In the data rows, 500 means zero.
Some points, each followed by its number:
tensor([469, 393, 553, 440, 434, 386, 472, 523, 397, 355, 415, 547, 471, 532, 419, 549, 387, 487, 503, 522, 438, 623]) 0
tensor([562, 421, 404, 485, 450, 408, 541, 590, 470, 457, 467, 619, 536, 558, 530, 535, 507, 517, 544, 524, 412, 591]) 1
tensor([381, 459, 668, 394, 583, 294, 504, 375, 471, 640, 385, 413, 636, 550, 552, 602, 525, 266, 764, 316, 366, 752]) 2
tensor([711, 499, 569, 599, 436, 483, 519, 663, 356, 524, 640, 612, 660, 506, 573, 578, 372, 535, 479, 698, 431, 447]) 3
tensor([513, 344, 515, 432, 429, 393, 551, 511, 383, 510, 362, 575, 480, 566, 451, 529, 473, 377, 570, 513, 467, 644]) 4
tensor([287, 432, 481, 455, 518, 463, 501, 421, 572, 513, 444, 466, 480, 471, 490, 482, 509, 471, 519, 394, 454, 574]) 5
tensor([503, 844, 507, 526, 707, 570, 545, 478, 667, 686, 739, 372, 654, 414, 526, 413, 570, 566, 536, 400, 469, 514]) 6
tensor([633, 505, 546, 646, 446, 502, 478, 657, 420, 506, 655, 599, 635, 491, 588, 581, 344, 574, 422, 675, 420, 447]) 7
tensor([717, 417, 667, 541, 412, 533, 585, 556, 235, 574, 477, 648, 575, 462, 540, 611, 429, 440, 541, 739, 624, 453]) 8
tensor([536, 537, 421, 541, 493, 527, 583, 537, 505, 558, 554, 559, 593, 444, 474, 455, 483, 603, 433, 545, 462, 476]) 9
tensor([361, 551, 520, 459, 548, 479, 446, 614, 426, 479, 493, 653, 400, 477, 532, 464, 511, 519, 549, 563, 436, 551]) 10
New points follow, each followed by the numbers of its two nearest points above by angle, smallest number first.
tensor([596, 626, 430, 371, 542, 555, 591, 360, 635, 479, 652, 312, 520, 313, 341, 289, 465, 711, 525, 443, 495, 606]) 6 9
tensor([255, 471, 488, 360, 558, 362, 448, 352, 596, 418, 341, 436, 382, 543, 422, 473, 574, 441, 591, 305, 475, 646]) 2 5
tensor([361, 723, 476, 481, 641, 459, 346, 501, 682, 380, 595, 434, 468, 538, 386, 480, 483, 598, 441, 348, 415, 555]) 5 6
tensor([340, 510, 368, 411, 518, 501, 538, 413, 662, 455, 468, 433, 425, 453, 416, 402, 539, 560, 491, 364, 481, 560]) 5 6
tensor([604, 749, 420, 454, 666, 463, 467, 533, 622, 495, 557, 384, 543, 579, 439, 470, 566, 524, 539, 369, 458, 571]) 2 6
tensor([352, 596, 433, 511, 608, 454, 415, 484, 641, 526, 438, 469, 471, 593, 549, 523, 626, 442, 485, 356, 501, 477]) 5 6
tensor([402, 391, 393, 474, 495, 582, 508, 369, 615, 581, 358, 560, 449, 554, 515, 432, 671, 479, 508, 589, 477, 388]) 4 5
tensor([592, 510, 715, 654, 527, 694, 485, 443, 361, 633, 506, 435, 435, 436, 648, 499, 594, 400, 521, 680, 809, 266]) 3 8
tensor([497, 652, 603, 625, 586, 538, 407, 495, 554, 655, 599, 411, 563, 577, 567, 505, 654, 385, 506, 390, 584, 432]) 2 6
tensor([728, 410, 380, 497, 384, 413, 545, 721, 410, 381, 460, 669, 482, 635, 476, 578, 460, 542, 434, 634, 401, 568]) 1 3
tensor([148, 454, 580, 354, 661, 421, 395, 580, 517, 511, 478, 237, 399, 686, 380, 497, 494, 576, 486, 223, 302, 662]) 2 5
tensor([660, 417, 468, 500, 432, 511, 583, 579, 343, 569, 486, 606, 537, 488, 559, 573, 544, 402, 523, 579, 544, 450]) 3 8
tensor([507, 435, 548, 540, 490, 556, 513, 409, 450, 571, 387, 458, 446, 481, 594, 495, 570, 367, 566, 500, 648, 402]) 2 8
tensor([393, 499, 456, 417, 473, 437, 494, 466, 553, 394, 443, 505, 297, 617, 493, 570, 598, 382, 558, 403, 608, 435]) 4 5
tensor([696, 505, 596, 610, 469, 741, 588, 330, 468, 682, 587, 386, 575, 379, 651, 416, 604, 453, 573, 662, 718, 225]) 6 8
tensor([385, 521, 567, 559, 506, 532, 473, 499, 523, 538, 591, 471, 547, 432, 540, 501, 447, 543, 464, 499, 486, 454]) 6 7
tensor([493, 562, 512, 531, 552, 496, 500, 542, 486, 562, 518, 480, 542, 534, 547, 522, 511, 460, 532, 475, 501, 499]) 2 6
tensor([651, 410, 390, 507, 364, 462, 523, 592, 474, 498, 493, 633, 553, 509, 461, 549, 434, 508, 493, 581, 411, 538]) 1 3
tensor([493, 468, 440, 514, 471, 477, 522, 595, 490, 488, 489, 546, 558, 522, 509, 550, 454, 471, 467, 541, 401, 531]) 1 7
